The rows below fall into families. The same turns and mirrors carry the whole set onto itself and the rows of a family onto each other. For each named row, which other rows are in its family? Write them in the order they are listed.
These 28 rows form 7 families of 4 rows each.
J_9: [  0   8   9  16   1 -19 -14  11  -6 -12   4   9   8   8 -10 -11  -8  -7
  -3 -14  -5  -5  -9  13  26  -5   6  -6  16   0  10   7  -1 -12 -22  10
  -8  -5  -9  18   2]
J_497: [-11   7  -5  -8   4   6  -8  -1  -1  -2   4  -2  -5  12   1  10 -16  -1
   3   0   8  -6  -8  26  25  -3  14  -1  23   7  -7  15 -10  -6 -29   1
   1   0 -15   2  -3]
J_580: [ -6  -1 -18  -4   3 -10  -8   3   8   0  14 -12   8   8  -4  -7 -20 -11
   6  13 -12  -4  -3  16   2   4  14 -15   1  -6 -11  10  -1  -8   1  16
   7   8  -5  -5 -16]
J_75: [ -4  10   8  11   3 -23 -13  17  -4 -11  10   8   2  10 -10   0 -14   0
  -7 -20   1 -10  -6  18  21  -2   6  -1  14  -2  11   6   2  -9 -16   3
  -6  -6  -9  19   1]
J_499: [ -6   9   8  19  -7 -29  -3   8  -3 -10   3   6  -9   8   0  -6 -15   4
  -4 -17  -2  -8  -3  13  18  -7   7 -12  18   1   6   5  -4 -12 -15   1
   3  -1 -20  15  -2]
J_748: [-11   1 -12   4   8  -5  -1  -5  16  -7   6 -10  15  11 -13  -8 -12  -6
   1  18 -11  -2  -2  16   0   4   4 -12  -3   1  -4   4  -6 -10   1  18
   2   7  -3 -14  -1]
J_920: [ -6  -1 -14   0   1  -6   4  -1  12   3  10 -11  14  10  -1  -3 -19  -5
   4   6  -1  -2   1  14  -1   4  18 -15  -4  -8  -4   8  -4  -5   5   6
  14  13  -3  -1 -17]
J_467: [  3   3   2  15  10  -8   2   2   6   0  11   7  13   5 -15  -4 -10   5
 -19   6 -21  -9  -6   7  16  -5   8   2   1   3  11 -12  -7 -19  -3  23
   1   9  -9  -4   4]
J_957: [  1  10   9  14  -2 -18  -6  12  -1  -6   3   6   9   4   0  -1  -7   2
  -5 -23  -8  -2  -3  15  26  -4  11  -9  11  -2  12   8  -4  -8 -14   1
   1  -5  -8  26  -5]
J_983: [-16   7  -7 -14   2   1 -13   1   7  -6   5   0  -6   8   4  18 -14   3
   2   4   0  -9  -7  27  18  -6  15  -4  17   5  -9  16  -5  -2 -20   2
  -4  -3 -10   5  -7]
J_867: [ -8  11   8   9   4 -13 -11   7  -1 -15  -4   2   7  11  -9   0  -8   2
  -5 -17  -4  -5  -5  22  29  -2  -5  -5  14   1   6  11  -7 -13 -24   2
  -3 -15  -8   7   9]
J_992: [  1   8  -5  21  10 -15   1   7   4  -6   7  -3   7  11 -15 -11  -8   0
 -15  -1 -20   1 -10  11  18   3  -3   3   8  12  13  -6 -11 -20   0  22
   3   1  -7   5   5]
J_49: [-10   0 -10   1  -3  -2   6 -10   7  -2  10  -9  11  11  -2  -9 -15  -6
  11  10  -3  -2   2  16  -1   0   9 -20  -1  -5  -6   5  -5 -10  -3  13
   3  11  -9 -17  -9]
J_605: [  4   6  -3   8   7  -7   1   8   9  -2   6   1   8   9  -9  -3  -6   9
 -14   1 -14  -4  -3  -1  12  -9  15  -2  -3   2  17 -12 -15 -14   7  19
   6   8  -6  10  -3]
J_191: [ -1   5  -6  10   1  -9   0   8  -6  -1  10   1  -1   3 -12 -15 -19  10
 -13   7  -8  -1   0   0  12 -17  12  -1   0  13  10 -13  -8 -15   1  20
  -3   8 -11   1   0]
J_861: [-10   7  -5 -13   0   9  -6  -1   2  -1   2  -5   2   6   6  15 -15   7
   4  -5   6  -2  -1  21  24  -9  17  -8  10   1  -3  14 -13  -1 -18  -3
   4  -4  -6   6 -10]
J_725: [  6   5  -6  10  12 -11  -9  12   3   1  11  -1   3  10 -16  -7 -19   3
 -17   4 -16  -7  -3   1  14  -4  10   2   5  -1  16 -11 -14 -18   0  23
   5   5  -9   1  -2]
J_6: [-14   7   1  -8   0   2  -2  -6   4  -4   7  -2   0  11   3  19 -13   2
   3  -1   0 -12  -8  27  25  -6  10  -6  17  -1 -12  16 -11  -8 -24   0
   7  -2 -10  -8  -2]
J_286: [-10  13  -2 -13   0  -3 -10   6  -7 -12   2  -6 -12   1   8   7  -5   6
   4   1   8  -6  -2  23  20 -13  17  -4  10   5 -12   7 -12  -8 -15  -1
   3   2 -14  -4  -7]
J_808: [ -4   9   9  15  -2 -17  -2   4  -9 -10  11  12   4   8  -8  -1 -10  -2
  -2 -22  -6  -4 -13  18  29  -7  -3  -5  12   2   7   7   0 -11 -17   9
  -5  -8  -4  15  -1]
J_228: [ -9  -1 -17  -5   6  -6  -5  -2   8  -6   8  -6  10  17  -7 -10 -16 -12
   8  10   4  -8  -6  17  -2   5  11 -13  -1  -7 -12   8   0 -10  -5  12
   7  12 -10  -9 -12]
J_76: [ -4   1  -9   5   3 -12  -5  -2   4   0   5  -6   5  -4   2 -11 -19  -5
  -2  12  -4  -3   8  19   0   5  18 -14   0  -3  -9   4   5  -8  -3   6
   5  15 -15 -11 -20]
J_342: [  4   7  -4  15   5 -10  10   5   1  -2  10  -4   4  12  -5 -11  -4   5
 -14  -1 -15  -4  -6   7  11  -2   6   3   3   7  13 -14 -12 -21   3  22
   8  12 -13  -3  -1]
J_947: [-12   5  -3  -3  -3   5   2  -7  -6  -4   2  -6   1  -1  11  12 -12   1
   4  -2   5  -3  -9  30  21  -5  12  -1  15   9  -6  12  -5  -3 -22  -2
  -3  -2 -12  -2  -4]
J_11: [ -2   8  13  13  -2 -18  -4   7  -6 -14  -4   9   7   5  -1  -7   0   5
  -7 -21  -6  -7  -4  16  24  -7   1  -5   6  -3  12   2   0 -13 -21   4
  -4  -6 -14   9   2]
J_272: [ -5   1 -12  -1   8  -6   2  -4   4  -5  14  -6  11   8  -6  -2 -10 -12
   5   8  -4  -4  -8  20   4   6   6  -9  -6  -8 -11   5   0  -9   2  14
   9  12  -2 -16 -17]
J_179: [-16   6 -10  -4   7   1  -3  -6   4  -9   1 -11   3   7   1  13 -14  -5
   2   3   6  -2  -9  34  16   5   5   0  13   8 -10  16  -5  -2 -16  -1
   2  -3  -4  -6  -3]
J_739: [  4   2  -8  12  12 -10  -5   5   7  -4   6   1   7   8 -10  -8  -9  -1
 -16  12 -15  -9 -13   3  10  -3  13   6   6   7  10 -14  -9 -19   0  25
   3  12 -13   3   1]

Which other rows belong to the same family as J_605? J_920, J_957, J_861
Which other rows belong to the same family as J_992? J_748, J_867, J_179
Which other rows belong to the same family as J_342? J_49, J_947, J_11
Which other rows belong to the same family as J_286? J_499, J_191, J_76
Which other rows belong to the same family as J_75? J_580, J_983, J_725
Which other rows belong to the same family as J_808? J_467, J_6, J_272

The rows below fall into families. The same turns and mirrors carry the whole set onto itself and the rows of a family onto each other. For each named row, which other rows are in its family? Write them in the order they are listed.
These 30 rows form 5 families of 6 rows each.
J_795: [-14  -1 -16   2  -6   9  10   2]
J_859: [ 17  -3   0 -14 -10   9   7  -8]
J_521: [ 16  -8   4 -15  -7   4   7  -4]
J_641: [-15   5 -12  -7  -3  14  12  -2]
J_831: [ 15 -10  -1 -12 -10   1   1  -4]
J_94: [ 17  -5   1 -13 -10  11   5  -8]
J_715: [ 15 -11   0  -9  -9   3   2  -4]
J_802: [ 15 -10   0 -10 -10  -1   4  -5]
J_241: [ 15  -9   2 -13  -8   5   2  -4]
J_86: [ 11 -10   5 -11  -9  -3   7  -8]
J_249: [  9 -11   2 -15 -11   0  -1  -4]
J_44: [-14   5  -7  -3   4  11  16  -4]
J_59: [ 11 -14   5  -7  -7   4   0  -6]
J_464: [-17   3 -12  -1  -1   9  11  -4]
J_268: [-18   1 -12  -2  -1  11  11  -3]
J_382: [-16   5 -11 -11   2  10  11  -1]
J_645: [-15   1  -9  -5   4  17   8  -1]
J_316: [-14   1 -15   2  -6   7  13   1]
J_763: [ 16 -10   3 -14  -7   7   4  -3]
J_712: [ 16  -7   3 -14  -8   3   4  -4]
J_549: [-18   1 -13  -3  -2  10  10  -2]
J_45: [-15   1 -16   0  -6   7  10   1]
J_310: [-16   3 -11  -4  -2  17  11  -2]
J_458: [-15   5 -10  -3  -2  14  14  -3]
J_592: [ 15  -8   2 -16  -9   4   4  -4]
J_699: [ 17  -4  -1 -16 -11   9   4  -7]
J_979: [-18   2 -13  -3  -3   9   9  -3]
J_598: [ 16  -9   4 -12  -8   4   5  -6]
J_684: [-17   1 -12   0  -1  11   9  -3]
J_773: [-18   2 -12  -3  -2  10  12  -3]

Which other rows belong to the same family as J_795? J_859, J_94, J_316, J_45, J_699
Which other rows belong to the same family as J_44? J_86, J_249, J_59, J_382, J_645
Which other rows belong to the same family as J_310? J_641, J_831, J_715, J_802, J_458

